One vector is turned by the same rotation once a tick. Each row is the vector after some number of ticks, and that number follows the row.
The counts run from 0 to 295.
0.192 -0.288 2.780 -2.110 -3.122 1.495 -0.128 -1.201 0.436 0.395 -1.687
 -0.440 1.594 -2.259 0.392 -2.748 0.176 -0.170 -1.597 -0.440 -0.655
 -1.611 0.510 -0.850 -0.088 1.341 -0.181 -0.379 -2.158 1.756 1.544
 -3.292 -1.727 2.379 0.284 1.632 -1.277 -0.063 0.365 -0.334 -1.902
 -0.438 -0.359 0.918 1.928 -1.006 -0.603 2.214 2.997 -1.751 -0.438
 -0.527 0.578 2.429 : 284
0.315 1.381 -3.292 0.934 1.554 -1.739 0.521 0.605 -1.173 -0.096 -1.127
 -0.741 -2.227 1.345 -0.731 1.926 -0.223 0.587 1.187 -0.611 0.169 -1.465
 1.802 -0.322 -0.392 -0.595 -0.178 -0.768 2.758 -0.591 -1.355 2.384
 -0.092 -2.407 1.089 -2.980 -1.045 1.028 -2.300 2.934 0.935 1.360 -0.204
 -0.304 -2.397 1.480 -2.077 -0.807 -2.386 -0.577 -0.735 2.000 1.534
 0.086 : 13
-2.002 1.380 -0.591 0.320 1.844 3.841 2.224 -1.366 -2.457 3.162 -0.710
 -0.964 0.144 -0.587 0.788 -1.954 -0.571 -0.455 1.850 0.362 0.118 1.216
 -0.169 -0.558 -0.096 -1.605 -0.634 -2.058 -0.602 -1.981 -1.600 0.809
 -0.002 -0.767 0.462 -2.340 2.544 0.228 0.131 -0.689 0.643 -2.795 -0.826
 0.578 1.239 -0.590 1.932 1.108 -1.729 -0.180 -1.837 -1.515 -0.047 1.370 : 151
2.117 0.823 -0.532 0.335 -1.351 -2.652 0.031 0.126 0.026 -1.013 -2.196
 0.014 0.686 0.300 1.143 -0.728 0.173 1.854 -0.304 -1.826 -1.021 -3.099
 0.846 0.564 -0.237 -0.707 -1.358 0.100 1.943 1.805 0.901 -1.532 -0.181
 -0.301 -0.496 0.665 -3.156 0.836 -2.044 -0.715 -0.609 0.691 1.813
 -2.045 -0.724 -1.895 -3.208 -1.563 2.659 -1.234 1.295 3.660 0.026 0.342 : 103
-1.388 -1.486 2.186 -0.842 -3.014 1.783 -0.339 -0.782 0.304 0.595 -0.112
 1.703 1.581 0.205 2.956 0.214 2.166 2.539 3.283 1.933 0.727 -0.337
 -0.597 1.099 1.403 0.254 0.358 -2.385 -0.312 -0.178 -2.617 0.913 0.545
 -0.327 -2.131 0.964 2.260 -0.766 -0.177 -2.549 1.123 -0.618 2.020
 -1.888 1.451 0.136 2.323 -0.345 -1.608 -0.656 -0.679 -0.215 -1.179
 1.999 : 66
2.153 0.062 1.941 -0.764 -2.467 -2.776 -3.741 1.081 0.889 -1.875 1.241
 -0.131 0.232 -0.933 0.646 1.582 1.607 0.385 -2.437 0.449 0.256 -1.070
 0.076 -0.474 1.537 0.490 1.062 1.009 -1.340 -0.331 0.628 -2.620 -0.794
 -0.351 -1.045 -1.325 -2.256 2.130 0.180 2.187 -0.212 2.425 0.399 1.813
 -0.453 0.683 2.155 2.207 1.436 1.688 0.130 -0.310 1.370 0.569 : 199
0.807 1.711 -2.305 -0.072 -0.705 -2.461 -0.361 -0.001 -0.721 2.787 0.473
 -0.413 0.281 1.379 1.138 2.026 -0.068 2.900 1.419 0.794 0.433 0.138
 3.365 0.778 -1.959 -2.212 -0.166 -0.942 2.337 -1.205 -0.596 1.401
 -2.141 -0.585 0.055 -0.970 1.453 1.574 1.098 -2.026 -0.424 0.157 -0.708
 -0.763 -1.240 0.664 -3.141 -1.751 -2.141 1.102 -0.011 1.638 -0.782
 -1.299 : 69
2.152 1.223 1.210 -0.362 0.727 -1.648 -0.255 1.059 -0.059 0.796 0.941
 -2.061 0.629 -0.284 -0.295 0.025 -0.697 -1.511 -2.465 -0.961 0.049
 0.451 1.987 0.618 -2.374 -1.099 0.484 1.892 -1.038 -0.765 1.885 -0.836
 -1.446 0.373 1.034 0.689 0.445 -0.337 1.408 -1.000 -3.491 -1.263 -3.422
 0.744 0.064 -0.404 -4.056 -1.163 2.353 0.389 -2.631 0.768 1.536 -1.848 : 282
2.267 0.571 3.142 -0.614 -0.530 -0.213 -2.287 0.866 1.450 -2.466 -0.091
 0.664 -0.092 -0.647 -0.756 -1.258 -0.241 -0.836 -2.030 -1.153 -0.353
 -3.124 -0.454 -0.857 2.745 0.719 0.017 0.563 -0.501 1.650 2.449 -2.345
 -2.187 0.751 0.690 -0.291 -1.192 -0.133 -2.080 1.161 -0.237 -0.124
 1.132 2.982 1.849 -0.556 1.472 1.280 3.038 0.200 0.441 -1.485 1.015
 1.656 : 138
0.944 0.082 4.072 -1.742 0.723 -1.634 -0.815 0.038 1.091 -0.770 0.449
 -1.147 1.693 2.192 0.441 -1.454 2.898 -0.774 0.476 -1.864 -2.079 -2.037
 -0.637 0.858 -0.770 -0.730 0.362 -0.758 1.876 1.027 0.301 0.203 0.884
 1.617 1.141 3.242 0.002 -1.344 0.792 -1.825 -1.016 -1.314 -0.755 -0.643
 0.950 -3.139 -0.307 0.341 3.824 0.208 0.286 -1.003 0.993 0.369 : 107
-1.388 -0.384 0.548 0.588 -0.587 -0.733 -1.179 -1.552 0.408 -0.545 0.940
 0.012 0.827 2.397 2.556 1.124 2.704 2.602 1.885 0.874 0.359 0.300
 -0.983 0.949 0.101 -2.349 0.590 -2.140 0.979 0.384 -1.669 -0.310 1.804
 -0.577 -1.215 1.870 2.423 -0.016 -0.290 -2.556 2.093 -1.176 3.167
 -2.551 -0.103 -1.463 1.828 -0.077 -0.979 1.233 1.698 0.674 -0.935 0.757 : 67
-3.203 -0.673 0.299 0.048 0.948 2.206 -0.763 -1.170 -1.065 -0.294 -1.188
 -0.047 -0.440 0.668 -2.867 -0.403 1.695 0.031 -1.519 0.811 -0.632 0.531
 -0.333 -1.107 -0.831 -0.428 1.465 -0.282 -2.476 0.431 0.693 -1.315
 -1.081 0.868 0.633 0.713 -1.273 0.715 1.187 2.113 2.076 -0.659 0.416
 1.677 0.270 -0.006 3.513 4.911 1.053 -0.363 0.495 -1.896 -0.111 1.698 : 173
-1.951 0.685 -1.746 2.044 0.827 0.217 -1.843 -0.470 0.720 0.573 0.848
 1.845 -1.144 0.533 -0.738 2.353 0.157 4.311 0.530 1.749 1.284 -0.592
 -0.006 -0.195 0.284 -2.614 1.178 -1.022 -1.130 -1.687 0.681 1.482
 -0.565 -1.551 -1.030 -2.085 2.607 0.196 -0.998 -0.023 1.636 -0.242
 1.955 -0.515 0.118 1.346 1.890 -0.303 -2.939 2.915 1.187 0.051 -0.038
 -0.559 : 38
-1.580 0.614 -0.229 0.397 4.260 0.662 -0.750 -0.571 -2.689 -1.032 -1.960
 -1.234 -1.565 1.684 -1.209 -0.145 -0.006 0.497 -1.826 -0.745 -0.850
 1.243 -0.303 0.289 0.289 -1.095 -0.122 -0.114 -2.453 -1.363 -0.890
 -0.478 0.076 -0.049 -0.617 -0.570 -1.791 1.405 1.721 1.505 1.551 0.264
 1.050 2.198 -0.991 -0.660 3.252 4.642 1.032 1.075 1.894 -1.341 -0.082
 -0.097 : 174
-0.712 -1.478 1.272 -1.950 -3.399 1.849 -0.177 0.284 -0.008 1.601 -0.235
 1.704 0.569 -1.379 2.808 1.578 -0.790 2.223 1.921 1.887 1.556 -0.114
 1.350 0.780 0.826 1.392 -0.678 -1.093 -1.542 -0.591 -3.070 2.344 -0.517
 -0.403 -2.397 -0.825 0.551 0.031 0.759 -2.265 -0.863 1.442 -0.205
 -0.241 -0.823 1.777 0.600 -1.284 -2.333 -1.302 -2.021 0.176 -0.644
 1.021 : 65
0.952 0.628 -0.277 -2.291 0.855 -1.576 -2.158 -1.054 -1.349 -1.478
 -0.907 -0.138 1.224 1.548 2.294 3.138 0.905 -1.286 -0.410 -1.351 -0.656
 0.016 2.355 0.728 3.436 -1.842 -1.111 -2.017 -1.470 2.298 -0.292 -2.600
 -1.437 0.104 1.610 -0.346 1.559 1.104 0.403 1.031 2.285 -2.279 -0.326
 2.224 -0.273 -0.080 0.041 2.336 -0.986 -0.662 0.365 0.656 0.297 2.192 : 148
-1.191 0.690 -1.363 1.293 1.868 2.486 0.052 0.364 -0.345 0.697 -2.613
 1.794 -2.528 -0.329 -1.054 0.107 -2.973 1.296 1.776 -0.815 0.159 -2.584
 1.570 -0.332 1.201 -0.803 -1.114 -1.542 -0.064 1.104 0.189 2.842 -2.313
 -1.111 0.589 -3.589 0.657 -0.142 -1.682 1.775 0.415 -0.458 -0.281 1.401
 0.181 1.995 -0.323 -0.309 -2.371 -0.162 0.010 0.353 0.738 0.552 : 155
1.151 1.228 -1.301 1.916 0.586 -1.436 0.004 1.456 1.353 0.649 0.268
 0.397 -0.269 -1.253 -1.554 -0.035 -1.894 1.178 -0.426 -0.275 -0.792
 -3.652 1.559 -0.747 0.021 -2.251 0.290 0.614 0.726 0.343 2.166 -0.027
 -2.541 -1.052 0.374 -3.519 0.683 0.298 -2.600 2.292 -1.131 -1.334
 -1.806 0.615 1.318 1.035 -1.777 -2.352 -0.967 0.585 -1.796 0.994 1.265
 0.104 : 160
-0.537 0.877 1.501 0.149 3.746 1.511 0.558 -1.101 -1.752 -1.222 -0.027
 -1.844 -1.775 1.767 0.099 -1.903 -0.543 0.562 -2.372 -3.758 1.817 1.354
 0.410 0.703 -2.863 -0.177 0.113 -0.673 -3.273 -0.521 0.994 -2.150 1.543
 0.008 0.425 0.517 -0.628 -0.136 -0.029 -1.871 -1.033 -0.694 0.221 1.157
 0.024 -0.887 -0.838 1.512 1.548 -0.556 1.533 1.587 0.501 -1.446 : 286
2.180 2.719 -0.742 -0.779 -1.808 -0.216 0.889 0.347 0.571 3.378 -1.269
 0.690 0.690 -1.037 1.058 -1.666 -3.005 0.580 2.088 -0.661 0.054 -1.717
 1.937 -0.202 0.046 -0.659 -0.642 -1.221 3.465 -0.358 -0.542 2.019
 -3.193 0.053 1.248 -2.114 1.575 0.427 -1.134 -1.073 -1.203 1.267 -1.110
 0.798 0.818 -0.419 -2.612 -2.621 0.145 0.156 -0.753 0.550 -0.556 -0.149 : 272
-1.967 0.096 -0.135 0.610 1.006 2.060 0.924 -1.160 -2.170 0.439 -0.320
 -2.078 0.349 -0.526 -0.563 -0.106 1.786 -2.290 -2.169 1.994 -1.472
 2.201 -1.527 0.287 0.659 -0.719 0.785 0.549 -3.080 -2.762 -0.293 -2.753
 1.479 -0.368 -0.187 0.205 -1.519 -0.638 1.940 0.789 0.087 -2.110 0.385
 0.079 0.496 -0.816 1.362 2.466 1.661 0.076 -3.312 -0.716 1.406 1.072 : 0
-1.946 1.248 0.991 0.012 -0.714 -0.004 1.454 -0.370 0.884 1.678 1.657
 -1.681 0.147 -0.172 -2.770 -1.991 2.403 0.913 -0.197 2.125 0.526 0.217
 -0.583 0.483 -4.197 -0.005 4.563 -0.021 0.504 -2.449 0.254 1.918 1.153
 0.843 1.275 2.164 -0.600 -0.701 0.576 -0.412 0.570 -0.182 -1.243 -2.128
 0.931 1.346 -0.806 0.123 -0.035 -0.107 -1.915 -1.097 1.216 -0.196 : 50
1.008 1.189 -1.625 -1.167 -0.727 0.470 -0.636 -1.344 -2.099 1.214 -1.878
 0.255 -1.454 0.554 3.771 0.557 -2.604 2.408 0.639 -2.516 0.991 0.263
 3.069 0.879 -0.002 -0.397 -2.927 -1.859 -0.170 0.151 -1.589 0.260
 -1.440 -0.222 -1.441 -1.438 0.055 1.292 0.055 -1.870 -1.877 1.541 0.922
 0.642 -1.376 -0.048 -1.991 -0.372 -1.536 -1.125 1.356 3.605 -0.871
 -0.960 : 266
-1.756 0.324 -1.730 2.876 0.871 0.771 0.342 1.083 -0.103 2.566 0.658
 0.151 -0.357 0.298 -0.610 0.714 0.003 2.239 0.784 2.100 -0.329 0.542
 0.623 0.611 -1.286 -2.945 0.584 0.570 -0.239 -3.402 -0.642 3.653 0.037
 -1.874 -1.374 -1.625 2.038 -0.269 0.972 -0.705 -0.200 -1.111 -0.474
 -1.296 -0.314 1.012 1.681 -0.992 -2.437 2.992 -0.379 -0.775 -0.191
 -1.035 : 39
-0.558 0.116 1.969 -0.454 0.101 1.298 -0.980 -1.881 -0.570 -0.772 -1.440
 -0.249 -0.338 -0.099 0.140 -3.374 -0.650 1.378 -2.062 -1.733 1.165
 0.103 0.093 -0.254 -1.523 0.618 0.506 -0.963 -3.038 1.155 1.686 -4.393
 0.618 1.794 -0.850 1.412 -0.698 0.006 -0.704 -1.049 -0.574 -0.621 1.683
 0.774 1.567 -1.931 0.881 2.470 2.870 -1.395 2.368 0.111 -0.640 0.951 : 285
-2.034 0.786 -1.129 0.693 -2.158 2.426 1.343 -0.523 -0.096 3.891 -0.319
 0.917 1.484 -1.290 0.222 -2.138 0.902 2.035 1.986 3.042 0.789 -0.025
 -0.311 -0.013 -1.050 -0.349 1.604 -2.168 0.890 -2.262 -1.717 2.170
 -0.099 -0.310 -1.043 -1.586 2.804 0.428 -1.105 -1.048 1.072 0.289 1.464
 -1.176 1.128 1.200 1.824 -0.928 -2.754 0.338 -1.376 -0.681 -0.192 1.135 : 212
0.736 -0.295 1.981 -0.989 -4.773 -0.927 -0.237 -0.742 1.191 1.799 -1.203
 -0.024 2.414 -2.029 -1.293 -0.010 -0.116 -0.446 -2.255 2.433 -0.507
 -0.047 0.322 0.347 -0.506 1.077 1.365 0.617 -1.375 1.116 1.104 -1.012
 -2.097 1.104 0.617 3.190 -1.640 -0.552 1.536 -0.069 -1.720 1.518 -0.434
 -1.220 -0.321 0.330 -2.924 0.998 3.094 -0.249 -2.202 0.843 1.529 0.199 : 81
-0.138 0.012 -0.123 1.264 -1.483 -0.768 -0.635 -0.651 1.708 -0.098
 -1.072 1.229 -0.358 0.889 -0.363 -0.409 0.082 5.094 0.199 0.292 0.065
 -2.943 1.881 0.134 -2.330 -0.134 0.664 -1.030 0.516 1.928 1.051 0.233
 -0.853 0.402 -1.490 1.214 -0.384 0.119 -2.261 -0.591 0.531 0.441 2.001
 -2.339 0.363 0.571 -1.607 -1.475 -0.099 -0.986 2.870 2.942 -0.735
 -0.538 : 245
-0.641 1.165 3.004 -0.775 -0.050 1.909 1.123 -1.113 0.543 2.465 -0.743
 -0.844 0.747 -1.579 -2.855 -2.076 -0.230 -1.405 -0.952 0.364 1.672
 0.419 -0.734 0.130 -2.710 1.626 1.955 -1.034 -2.225 0.585 1.876 -0.727
 -0.873 0.941 2.478 2.928 1.274 -1.840 0.329 -0.936 -0.440 -0.844 -1.085
 0.495 2.776 -0.315 -1.687 1.143 2.639 -2.261 -1.063 -1.379 0.722 0.807 : 111
1.067 -0.256 1.579 -1.458 0.194 -2.205 -2.646 0.122 -0.010 -0.617 1.155
 -1.333 0.543 2.064 0.060 3.751 2.465 0.010 -2.020 1.026 -0.441 1.387
 -0.960 1.320 0.271 -1.318 1.381 0.830 -1.019 -1.157 -0.219 -1.367
 -0.974 0.301 0.121 2.072 -1.068 0.201 2.957 -0.181 0.861 0.900 1.042
 1.258 -1.097 -0.584 1.864 2.932 1.849 2.620 1.003 -0.884 0.974 -0.690 : 57
-1.123 1.942 1.116 -0.562 1.813 1.272 -1.483 -0.953 -0.927 1.224 0.968
 -0.530 -0.900 0.584 1.539 -1.208 -2.046 2.554 -0.675 -1.032 2.972 1.658
 1.175 1.127 -2.403 -1.080 0.783 -0.932 -2.185 -1.430 -0.018 -0.057
 -0.799 0.372 -0.961 -0.284 3.180 0.972 2.247 -3.534 -0.908 0.299 0.097
 1.759 0.733 -0.589 1.611 1.711 -0.534 1.033 2.480 -0.026 -1.556 -1.506 : 89
0.099 -0.773 -1.657 -0.075 0.315 -1.461 -2.070 -0.186 -1.385 -0.466
 -0.660 -0.253 -0.979 1.490 1.937 3.929 0.156 2.695 -0.940 0.146 -0.129
 1.562 2.326 1.851 -0.433 -2.165 -1.467 0.017 -1.695 0.098 -1.665 0.631
 -0.667 -0.548 -2.086 1.010 -1.453 1.888 2.446 -1.667 0.304 1.412 1.321
 -0.662 -3.532 0.699 -0.698 1.641 -0.566 1.649 1.689 2.792 -0.351 -1.759 : 63
0.280 1.325 -0.232 -0.858 -1.095 -0.304 -0.120 -0.397 -1.407 1.368 1.074
 -2.245 -0.098 -2.056 -1.223 -0.288 -0.238 -2.210 -2.437 0.694 1.865
 1.670 1.881 -1.043 -0.329 1.001 2.254 -0.721 -2.381 -0.808 0.013 -2.515
 -1.403 -0.937 2.281 -2.467 0.825 0.775 -0.070 2.637 -0.441 0.695 -2.192
 1.842 0.652 1.939 -1.726 1.688 -0.433 -1.692 -3.352 -0.028 2.087 1.154 : 171
